In the rows, zero is written as 128.
Turns, then the turns between two rows, first turn first; the first pair answered:
B:
[117 119 139 161 201 157 110 164 139 110 143 136  60]  ->  [128  74 138  99 176 107 182  95  90 116 152 167 133]
[152 133 167  95 158 131 127 116 151 153 147 110 100]  ->  [146 131 151  88 108 100 144  85 148 150 139 112 135]
[ 78 132 102 153  99 134  92 151 156 127 112 152 116]  ->  [ 96 110 132 140 168 167 116 153 133 138 129 167  89]
G:
[112 119 125  73 159  91 139 114 121 114 101 154 125]  ->  [136 115 141 104 199 141 133 141 124 107 124 153 108]
[141  98 140 116 148 138 167 133 115 129 139 145 114]  ->  [146  96 131 120 137 146 166 135 107 130 154 138 130]
[133 151 145  77 143 108 159 103 119 137 165 128 161]  ->  [135 148 148  76 165 118 156 117 126 142 165 133 149]
V:
[125 128 143 158 116 120 130 137 111 101 134 130 141]  ->  [128 138 144 157 105 118 127 134 120  99 137 120 145]
[100 120 134 144 153 111 135 169 124 133  72 141  80]  ->  [101 144 125 144 118 101 111 164 144 141  77 123  78]
[128 140 130 154 132 153  99 153 138 129 135 109 126]  ->  [134 162 139 124 134 140  99 138 148 134 137 102 131]
[128 117 149 110 129 146 130 144 125 140 155 124 104]  ->  [130 126 139 120 127 145 125 151 122 138 149 118 107]
W:
[139 105 112 174 142 167 127 157 106 120 141 127 119]  ->  [120  96 102 172 131 156 130 166 108 108 114 136 119]
[129 109 118 133 121 121 146 130 103 122 105 121 144]  ->  [147 104 136 119 143 127 154 131 102 130 121 126 147]
[131 136 152 124 133 128 120 141 148 134 120 113 111]  ->  [130 137 146 131 121 132 118 141 147 134 130 111 111]
Pairs:
(2 to 3 turns a pair)
[110 117 129  95 125  86 162  73 131 129 100 145 131]  ->  [122 100 155  98 166 107 158  85 129 136 114 146 104] | B B B
[146 128 127  84 101 101 149  97 103 139 157 134 190]  ->  [131 135 110 173 144 163  91 191 130 123 123 113 111] | V B B
[128 162 150 103 147 114 103 121 133 155 118 149  83]  ->  [157 119 135 116 119 134 148 101  76 144 157 152 143] | V G B
[151 125 104 157  67 161  96 143 105 114 162 126 155]  ->  [139 119  98 143  50 118 123 123  96 111 137 132 170] | B G
[141  70 122 112 114 147 180  90  75 126 162 162 180]  ->  [131  77 157  74 181 123 181 110 105 146 122 180 124] | G G
[ 52 161 108 112 157  74 116 122 213 127  76 123 107]  ->  [104 142 155  43 179  67 158  72 182 139 147 134 146] | W B
[ 96 164 119 102 137 107 102 140 162 132  87 125  96]  ->  [121 155  85 137  80 134  95 124 136 111 132 106 151] | G G G
[121 154 129  83 109  88 139  92 168 135  93 130 122]  ->  [103 139 115 101 100  96 137 117 167 112  69 136 114] | V B
[134 161 116 172 123 168  83 157 169 131 151  98  99]  ->  [141 180 126 104  96 104 103  99 174 152 159  92 141] | V G G
[136 171 179 128 218 145  94 174 172 156 114 130  38]  ->  [171 106 135  98  92 114 181  65  65 133 189 138 202] | G B G
[154  68 116 190 125 205 139 160  93  98 181 142 138]  ->  [147  65 155  87 129 116 197  87  76 120 149 163 172] | B G W
